One vector is turned by the same rotation once a step. Each row is the vector after some number of steps, and that number follows the row.
The counts run from 0 to 263.
[101 119 145 118 110 147 121 159 150 140 129 106 139 137 101 138 196 172
 117  97 129 149  99  83 147  81 128 151 151  86 140 103 158  96 124]
100
[131 148  87 104  92 160 124 151 115 165  64 138 102 146 154 123 169 145
 107 136 143 105 120 100 157 104 107 152 114 104 165 109 148 116 127]
123
[ 80 143 105 153 120 148 124 139 153 107 167 113 159 131 118 109 157 193
 116 144 128 119 135 112 130 120  95 162 107 135 184  99 179 118 164]
97
[174 131 189  90 112 150 136 134 147  95 136  81 145 160 116 128 144 108
 140  83 132 121 143 102 153 156 125 112 165  90 109 145  85 112 125]
199
[133 112 136 129 106 147 147 141 184 130 217  99 144 145 102 110 147 155
 107 136  96 149 100 110 140 157  97 125 132 127 170 107 145 104 150]
86
[141 150 108  98 120 136 121 149 191 132  99  63 156 148 126 183 159 161
 136 157 157 102 118 108 133 142 108 108 113 141 151 123 156 155 149]
208
[ 68 148 139 106 118 149  93 161 122 110 155 101 149 112 134 126 146 170
 109 134 167 105 168  89 138 125  92 165  96 103 152 124 152  89 158]
234
[173 143  97 100 128 138 138 145 167  98 137 115 131 151 143 116  72 118
 149 160 162  82 160 149 145 202 112 147 115 129 127 143 116 143 160]
52
[102 145 172  89 153 127 131 154 153 102 132 115 155 164 112 104 127 124
 162 101 128 143 144 154 111 135 147 162 157 101  93 182 127 100  76]
172
[109 124  60 127 123 136 127 163 159 151 155 159 109 134 142  97 117 173
 120 165 124 124 117 140 137 141  97 189 102 125 166 116 175 114 144]
109
[109 151 158 120 132 139 153 123 185 117 148  86 169 182  99 105 134 146
 153 123  91 142 114 163 108 134 119 109 144 152 164 163 148 135 107]
170
[159 157 108 102 137 128 140 141 130 108  96 138 123 158 148  97 142 115
 143 108 152 108 156 164 121 174 158 204 139  95  86 143 124 159 116]
175
[125 166 124 113 130 128 147 117 181 138 125 104 142 158 121 144 185 127
 148 126 140 161  91 155 130 156 146 166 143 131 115 141 173 164 105]
17
[176 163 116  92 102 154 158 132 124 128 115 148 104 172 161  92  92  91
 141 135 134 108 147 164 154 182 105 140 128 112 142 164 107 136 117]
10
[161 145 141 126 110 139 145 119 181 120 122  74 158 162 112 145 207 153
 125 102 117 126  96 121 125 156 149 137 145 120 119 106 131 167 139]
197
[130 111 154  92 102 145 127 163 159 144 132  98 135 115 112 158 194 152
 114  98 145 146 102  71 158 104 132 131 150  91 120 103 147 107 140]
238
[126 107 145 100 139 125 145 163 200 131 206 108 134 123 100 137 138 138
 132 129 131 176  99 120 137 166 115 151 143 104 106 147 148  96 122]
225
[119 159 158 113 122 124 139 131 183 149 174  93 130 160 125 108 189 144
 109 124  85 139 103 144  90 183 113 142 118 139 145 148 135 118 127]
182
[156 138  81  97  89 150 125 170 124 143 108 158  83 126 167 122 133 108
 107 135 165 115 135 103 182 145 115 174 119  93 138 114 141 107 141]
260
[135 116 139 128 130 152 148 133 189  93 169  78 190 157  78 128 122 158
 161 121 129 133 116 122 151 135 127 111 162 129 152 120 143 134 147]
74
[130 133 101 133 117 154 134 134 143  82 156 118 149 129 125  99  87 170
 128 152 151  97 166 129 157 169 103 170 113 129 153 106 144 156 178]
232
[142 166 126 106 109 152 116 136 116 120  50  96 140 174 150 115 162 149
 124 123 148  66 159 131 124 148 127 146 110 123 153 136 113 161 139]
177
[141 136  65 139 115 161 139 132 139  84 133 132 143 139 141 115  77 137
 147 168 170 101 150 120 180 155  99 176 136 114 147 101 149 139 168]
94
[136 108 159  84 126 150 112 177 132 114 132 108 128 141 125  73 102 160
 118 117 130  85 182 106 129 157 107 128 118  84 142 140  96  91 158]
65
[121 151 117 125 100 156 148 123 156 100 155 115 146 153 121 162 146  88
 151 119 161 167 105 104 195 116 117 153 169 107 125 118 163 109 103]
114
[134 151 171  96 130 133 148 127 183 106 186  99 156 162 109 113 109 106
 158 122 120 149 127 160 134 180 118 124 151 129 116 172 124 115  98]
33
[126 181 152  94 102 145 134 130 162 127 145  95 135 167 138 163 144  68
 142 140 139 134 124 120 153 155  95 113 132 138 153 169 137 108  88]
168
[127  94 149  77 135 121 132 186 184 138 149 106 134 125 106 149 129 158
 145 105 144 165 113 100 149 119 129 136 161  80 103 151 133  92 112]
226
[107 138 118 130 113 125 126 144 176 133 185 113 139 111 129 128 191 163
  97 132 136 144 111 113 137 163 115 192 115 111 135  96 179 122 160]
236
[132 108 143 114 122 152 143 154 120 110 172 160 114 127 123  58 125 147
 123  92 130 146 147 117 154 131 132 196 155  67 110 121 132  91 129]
256
[175 130 130  90 104 163 157 139 127 141  51 127 124 180 120  89 138 140
 141  92 120 114 122 154 138 125 132 108 153 105 137 152 103 144 108]
8
[133 114 144 131 136 141 149 131 184  75 202 104 169 142  93 103  94 135
 155 117 131 149 133 126 148 160 122 154 164 110 114 127 141 119 137]
75
[131 128 102 126 117 164 136 148 133  84 101 104 162 148 118 107  89 183
 149 135 163  88 168 118 162 131 111 135 135 118 156 108 129 153 175]
231
[105 129 173 119 104 175 133 123 126  92 165  99 162 155  98 120 137 123
 141  96 149 153 139  93 181  96 110 130 166  95 142 116 146  93 123]
253
